One turn moves each row of this set onto another row. After a few examples, where does it send each row asked below?
mileb: | -13 |  25 | -24 |  -6 |   4 | -11 |  18 |  37 |  15 | -17 |  -3 |  34 |  -2 |  22 |   2 |  24 |   8 | -38 |  12 |   4 |
dek: |  -5 | -36 |   9 |  -5 |   2 |  30 |  -2 |  -7 | -17 |  -7 | -15 |  13 | -30 |  -5 | -13 |  19 |  10 |  10 | -11 |  48 |
Mabev: | -28 |  51 |  -7 |   0 | -15 |   0 |  16 |  -2 | -11 | -13 |  16 |  35 | -15 |  -9 |  -6 |   3 | -20 | -35 |  14 |   6 |
Guf: |  10 | -20 | -16 |  16 |  42 |  -5 | -26 |  16 |  32 |  -7 |  20 | -22 |  -4 |  16 |  12 |   4 | -11 |   3 |  40 |   8 |
gise: | -12 | -21 |   1 |  15 |   9 | -35 | -14 |  27 |  19 |   2 | -12 | -38 |  27 |   9 |   4 |  -6 | -25 |   5 |  32 |  -4 |
Nupe: | -27 |  49 |  -9 |   1 | -12 |  -1 |  16 |  -5 |  -9 | -14 |  17 |  37 | -15 |  -7 |  -5 |   6 | -20 | -37 |  14 |   5 |
kasa: |   8 | -11 |  -8 |   8 |  33 |  13 | -29 |  30 |  15 |  -4 |  18 | -30 | -19 |   3 |   3 |  -1 | -10 |  17 |  44 |  22 |
Lusa: |  10 | -26 |   9 | -17 |  -3 | -11 |   7 | -11 | -20 |   5 |   2 |   5 | -18 | -19 | -23 | -19 | -46 |  14 | -32 |  36 |
dodeg: | -26 |  48 |  -9 |   2 | -13 |  -6 |  17 |  -6 |  -7 | -14 |  16 |  38 | -11 |  -6 |  -4 |   5 | -19 | -39 |  13 |   1 |
rom: |   6 | -32 |   8 | -13 |  -5 | -27 |  12 | -15 | -13 |   5 |  -5 |   6 |  -4 | -13 | -20 | -18 | -49 |   7 | -35 |  26 |
Kupen: |  -6 |  12 |  15 |  21 | -14 | -28 |  -9 | -13 |  13 |  -7 |  -5 | -32 |  35 |  18 |  14 | -23 |   7 |  15 |  14 |  -6 |
ler: | -22 | -45 |  18 |   0 | -19 |  -6 |  10 |  -8 | -17 |  -3 | -42 |   6 |   7 |  -2 | -13 |  14 |  -1 |   3 | -20 |  28 |
vikes: |   9 |  -6 |  -4 | -25 |  30 |  18 |  17 |  13 |   7 |  -5 |  38 |  -5 | -11 | -32 |   5 | -15 |   3 |  41 |  23 |  29 |
tor: |  10 | -36 |   1 |  -8 |   6 | -32 |  13 | -25 |   0 |   0 |   1 |  14 |  -1 |  -5 | -14 | -13 | -47 |  -1 | -36 |  20 |
Tofa: |  -4 | -52 |  -2 |   8 |  13 |   1 |   6 | -29 |   9 | -12 | -15 |  26 |  -4 |  14 |   1 |  24 |   9 | -11 | -16 |  24 |
Lefir: | -29 |  50 |  -6 |   0 | -18 |  -4 |  17 |  -2 | -13 | -12 |  13 |  34 | -12 | -10 |  -7 |   3 | -21 | -34 |  13 |   4 |
beral: |  -6 |  -4 |  10 | -29 |   5 |   4 |  23 |  25 |  -9 |   3 |  17 | -18 |   5 | -40 |  -3 | -23 |  -6 |  47 |  19 |  26 |
guval: |  15 |  15 |   1 |  20 |  17 |   3 | -21 | -23 |  25 | -15 |  26 | -19 |   2 |  23 |  20 | -15 |  20 |  13 |  24 |   8 |
kam: |  15 | -17 | -15 | -15 |  44 |   3 |  21 |  -5 |  29 | -10 |  45 |   6 |   0 | -16 |  16 |  -9 |   4 |  25 |  20 |  14 |
Dal: |  12 |  24 |   8 |  12 |   7 |  18 | -25 | -10 |   7 | -12 |  24 | -28 | -10 |  10 |  11 | -20 |  21 |  27 |  26 |  22 |
fav: | -11 | -23 |   2 | -12 |  10 | -40 |  35 |   3 |  22 |  -1 |   8 |  -7 |  45 | -18 |  13 | -17 | -12 |  23 |   8 |  -6 |
fulug: | -16 | -12 |  11 | -23 |  -5 | -25 |  32 |  20 |  -1 |   4 |   1 | -19 |  33 | -33 |   2 | -24 | -13 |  38 |  11 |   8 |
pofuz: |   0 |  28 |  19 |   9 | -13 |  10 | -22 |   2 |  -7 |  -5 |   7 | -39 |  -1 |   1 |   3 | -27 |  14 |  34 |  23 |  21 |
fofod: |  -5 |  -6 |   5 |   2 |  12 |   6 | -28 |  43 |  -2 |   3 |   2 | -43 | -11 |  -7 |  -5 |  -8 | -17 |  23 |  41 |  24 |
pabi: | -21 |  26 | -18 |  -7 |  -8 | -20 |  22 |  43 |  11 | -13 | -14 |  27 |   7 |  19 |   0 |  22 |   3 | -37 |   9 |   1 |
pofi: |   2 | -45 |  -2 |   2 |  17 |  23 |  -1 | -22 |   0 | -13 |  -6 |  25 | -25 |   6 |  -4 |  24 |  13 |  -2 | -10 |  40 |
zer: | -13 |  36 | -19 | -15 |  -2 |   8 |  13 |  51 |  -2 | -14 |  -2 |  26 | -20 |  10 |  -7 |  22 |  10 | -25 |  16 |  19 |
Daras: |  19 | -37 |  -5 |  -9 |  18 | -20 |  10 | -30 |   4 |  -4 |  13 |  21 | -12 |  -2 | -10 | -10 | -42 |  -2 | -32 |  23 |
sut: |  -9 |  21 |  23 |  13 | -24 | -13 | -14 |   0 |  -4 |  -3 |  -8 | -41 |  22 |   5 |   4 | -28 |   7 |  27 |  16 |   7 |
lutuf: | -29 |  48 |  -7 |   2 | -16 |  -8 |  19 |  -6 |  -8 | -14 |  13 |  36 |  -9 |  -6 |  -4 |   5 | -21 | -39 |  11 |   0 |
zek: |   6 |   9 |   4 |  25 |   6 | -20 | -14 | -25 |  29 | -13 |  13 | -20 |  25 |  25 |  21 | -17 |  14 |   8 |  18 |  -5 |
saz: | -10 |  30 | -24 | -10 |   6 |   3 |  15 |  42 |  10 | -17 |   3 |  33 | -17 |  17 |  -1 |  25 |  11 | -33 |  15 |  14 |
baguk: | -30 |  50 |  -6 |   1 | -18 |  -7 |  18 |  -3 | -11 | -12 |  11 |  34 |  -9 |  -8 |  -6 |   4 | -22 | -37 |  11 |   1 |
pibur: |  17 | -26 |   2 | -17 |   9 |  -1 |   4 | -15 | -14 |   0 |  14 |  11 | -30 | -16 | -21 | -15 | -40 |  12 | -28 |  40 |
Rap: | -16 | -53 |   8 |   7 |  -5 | -15 |  12 | -23 |   1 |  -8 | -33 |  16 |  12 |  10 |  -4 |  19 |   1 |  -9 | -20 |  20 |
dom: | -17 | -37 |  18 |  -6 | -15 |  15 |   4 |   0 | -27 |  -3 | -32 |   4 | -14 | -10 | -18 |  13 |   3 |  12 | -14 |  42 |
zat: |   0 | -26 | -10 |  20 |  29 | -28 | -17 |  15 |  34 |  -5 |   4 | -26 |  19 |  19 |  13 |   1 | -19 |  -3 |  34 |  -5 |
Nitam: |   5 | -26 | -13 |  -8 |  34 | -26 |  30 | -10 |  36 |  -9 |  29 |   6 |  29 |  -9 |  20 |  -9 |  -3 |  16 |  13 |  -3 |
Kig: | -25 |  30 | -13 | -12 | -17 | -15 |  21 |  51 |  -2 | -10 | -19 |  21 |   3 |  11 |  -7 |  18 |   2 | -29 |   9 |   7 |
tuleb: | -14 | -12 |   9 |   6 |   1 | -17 | -19 |  41 |   0 |   5 | -14 | -46 |  13 |  -3 |  -4 | -10 | -25 |  19 |  35 |  10 |
Rula: | -22 |  35 | -12 | -16 | -14 |  -1 |  17 |  56 |  -8 | -11 | -13 |  20 | -10 |   6 | -10 |  17 |   4 | -24 |  13 |  17 |
gozud: |  22 | -31 |  -5 | -12 |  20 |  -5 |   5 | -25 |  -2 |  -3 |  20 |  19 | -27 |  -8 | -14 | -11 | -39 |   5 | -29 |  34 |

ler turns into dom
pibur turns into gozud
Where do these go?
tuleb turns into fofod
guval turns into zek
Rula turns into zer
fav turns into fulug
Mabev turns into Nupe

